[-7 0 -9 -7 -30 -3 -3 5 -15 1 -16]
[-17 3 -8 -13 -7 -12 3 -1 15 2 -16]
[-5 -17 -17 -3 7 -24 9 -31 37 26 5]
[-18 14 -2 -12 -21 -4 -5 20 -6 -10 -25]
[3 -8 -1 -3 19 -3 12 -17 22 7 6]
->
[3 -8 -1 -3 19 -3 12 -17 22 7 6]
[-18 14 -2 -12 -21 -4 -5 20 -6 -10 -25]
[-17 3 -8 -13 -7 -12 3 -1 15 2 -16]
[-7 0 -9 -7 -30 -3 -3 5 -15 1 -16]
[-5 -17 -17 -3 7 -24 9 -31 37 26 5]

[1 -6 -27]
[-24 -5 -31]
[8 -2 20]
[-37 -4 22]
->
[-37 -4 22]
[8 -2 20]
[1 -6 -27]
[-24 -5 -31]

[-14 -20 -3 18 19 -3 -21 -14 10 22 7 -15 -20 -1 19]
[-14 -28 -29 -17 3 21 30 25 8 -12 -27 -29 -18 2 21]
[-17 -16 -15 -12 -8 -4 0 5 10 13 15 17 17 16 14]
->
[-14 -20 -3 18 19 -3 -21 -14 10 22 7 -15 -20 -1 19]
[-17 -16 -15 -12 -8 -4 0 5 10 13 15 17 17 16 14]
[-14 -28 -29 -17 3 21 30 25 8 -12 -27 -29 -18 2 21]

[2 35 -35 -7 19 -31 23]
[29 14 -2 33 5 -21 -4]
[10 29 25 7 21 25 -18]
[-13 7 -18 -22 14 -6 -24]
[-36 6 31 24 -22 -21 -14]
[3 21 -14 11 -24 -24 24]
[-3 21 -3 9 -30 -27 -1]
->
[-36 6 31 24 -22 -21 -14]
[10 29 25 7 21 25 -18]
[29 14 -2 33 5 -21 -4]
[-3 21 -3 9 -30 -27 -1]
[3 21 -14 11 -24 -24 24]
[-13 7 -18 -22 14 -6 -24]
[2 35 -35 -7 19 -31 23]

[-10 -31 8 5 -21 -22 13 7 -20 -18 -6 7 17]
[-9 -25 -17 26 15 7 -3 2 12 -13 31 -12 17]
[19 13 -29 -6 -9 13 16 -38 -11 -20 -14 -7 8]
[-25 4 -9 13 26 -11 9 -1 -5 18 -24 -11 -16]
[1 -16 23 -2 -3 -6 40 -9 8 -24 -11 26 -11]
[15 29 20 3 -12 -39 11 -11 -31 0 10 -24 11]
[8 -5 -15 20 26 -8 23 17 -11 12 -24 2 35]
->
[1 -16 23 -2 -3 -6 40 -9 8 -24 -11 26 -11]
[15 29 20 3 -12 -39 11 -11 -31 0 10 -24 11]
[-10 -31 8 5 -21 -22 13 7 -20 -18 -6 7 17]
[-25 4 -9 13 26 -11 9 -1 -5 18 -24 -11 -16]
[8 -5 -15 20 26 -8 23 17 -11 12 -24 2 35]
[-9 -25 -17 26 15 7 -3 2 12 -13 31 -12 17]
[19 13 -29 -6 -9 13 16 -38 -11 -20 -14 -7 8]

[29 -13 11 12 -7]
[11 -12 -19 14 2]
[-12 13 19 -2 -21]
[-20 10 -33 19 8]
->
[-12 13 19 -2 -21]
[29 -13 11 12 -7]
[11 -12 -19 14 2]
[-20 10 -33 19 8]

[5 18 1]
[-14 1 -34]
[4 -8 7]
[9 -9 19]
->
[9 -9 19]
[4 -8 7]
[5 18 1]
[-14 1 -34]
---
[10 -16 15 5 14 14 21 9 -38 -31 9 14 10 -15]
[-22 25 -1 12 4 8 -19 -16 17 13 12 -20 -19 -2]
[10 -4 -13 -16 -21 -22 -2 6 22 17 -19 6 8 16]
[0 7 -11 2 -4 -7 -4 -10 12 10 -4 0 1 1]
[-1 9 -18 -11 -19 -21 -15 -5 37 30 -16 -7 -3 17]
->
[-22 25 -1 12 4 8 -19 -16 17 13 12 -20 -19 -2]
[0 7 -11 2 -4 -7 -4 -10 12 10 -4 0 1 1]

[10 12 5 -15 8 7 8 -2]
[1 13 11 -15 22 9 8 4]
[0 13 21 1 -5 -17 8 -18]
[-6 -9 -23 4 -12 14 8 12]
[12 -10 -1 -6 -3 5 8 -5]
[-11 0 17 23 11 -23 8 -18]
[4 10 28 4 -9 -35 8 -16]
->
[1 13 11 -15 22 9 8 4]
[-6 -9 -23 4 -12 14 8 12]
[-11 0 17 23 11 -23 8 -18]

[27 6 5 3 -30 27 24 10 -1 -1]
[-30 -28 -34 1 6 36 39 -18 8 13]
[20 31 35 -5 12 -34 -35 29 -29 -32]
->
[-30 -28 -34 1 6 36 39 -18 8 13]

[1 16 1 0 30 0 0 1 0]
[8 1 6 3 1 1 4 0 16]
[8 1 5 3 -1 1 5 0 4]
[0 23 1 0 10 9 0 2 -1]
[1 8 4 0 3 1 0 0 1]
[3 1 2 11 13 6 24 1 0]
[1 28 1 1 8 1 0 0 0]
[2 4 5 0 1 0 1 5 2]
[2 6 0 -1 4 0 25 0 3]
[8 0 6 10 2 9 22 2 1]
->
[8 1 6 3 1 1 4 0 16]
[0 23 1 0 10 9 0 2 -1]
[3 1 2 11 13 6 24 1 0]
[2 4 5 0 1 0 1 5 2]
[8 0 6 10 2 9 22 2 1]

[30 -10 5 -5 3 7 -6 -3 11 12 19 14 15 -12 12]
[17 -3 3 -9 0 5 -9 -4 5 1 8 6 11 -4 -2]
[21 -3 3 -10 1 10 -14 0 8 2 12 12 13 -10 0]
[8 -3 3 -3 -5 4 -2 -1 2 4 -2 -3 8 -8 1]
->
[17 -3 3 -9 0 5 -9 -4 5 1 8 6 11 -4 -2]
[8 -3 3 -3 -5 4 -2 -1 2 4 -2 -3 8 -8 1]

[6 2 1 15 6 5 26 5]
[39 -26 15 -1 -5 -19 10 10]
[10 9 0 -10 -14 24 9 -2]
[10 2 0 15 6 4 24 6]
->
[39 -26 15 -1 -5 -19 10 10]
[10 2 0 15 6 4 24 6]

[-10 -8 -10 3 -3 -4 -6 -5 1 -4 -11]
[-7 -8 -6 4 -8 -7 -8 -5 1 -8 -7]
[8 6 -5 -10 1 15 -2 8 -10 8 -7]
[17 -6 -15 1 5 17 15 -12 8 -8 2]
[18 -20 -7 21 0 -4 20 -25 23 -21 21]
[-2 5 0 -3 10 6 4 4 -2 9 -1]
[-17 31 26 -22 0 3 -14 32 -21 32 -14]
->
[-7 -8 -6 4 -8 -7 -8 -5 1 -8 -7]
[17 -6 -15 1 5 17 15 -12 8 -8 2]
[-2 5 0 -3 10 6 4 4 -2 9 -1]
---
[-7 -4 8 5 -5]
[-32 -5 -7 -10 6]
[23 21 -2 0 -1]
[10 -5 6 4 6]
->
[-5 -7]
[21 -2]

[-39 8 12 -19 2]
[1 13 -27 28 8]
[-8 -15 -31 32 5]
[-21 -6 24 7 -6]
[-4 -5 32 -27 -4]
->
[13 -27]
[-15 -31]

[33 14 -39 -20 -5]
[-36 35 -38 14 -18]
[-37 -30 -1 -16 -6]
->
[35 -38]
[-30 -1]

[22 28 5]
[-27 -35 13]
[13 19 8]
->
[-35 13]
[19 8]

[-3 -26 -12]
[14 -24 -13]
[3 11 -29]
[-4 31 11]
[-2 -26 -13]
->
[-24 -13]
[11 -29]

[-5 15 -11 11 11]
[-1 27 -4 -10 -9]
[-2 31 3 -21 0]
[-2 -2 0 4 30]
->
[27 -4]
[31 3]

[-21 -11 23 25 -31]
[-17 -11 38 -11 12]
[-26 -29 23 16 9]
->
[-11 38]
[-29 23]

[19 16 15 29]
[39 18 12 -15]
[10 -24 26 -29]
[-19 9 -34 -31]
[-5 -30 -12 33]
->
[18 12]
[-24 26]

[4 -7 -23]
[-10 21 33]
[-12 12 -38]
->
[21 33]
[12 -38]
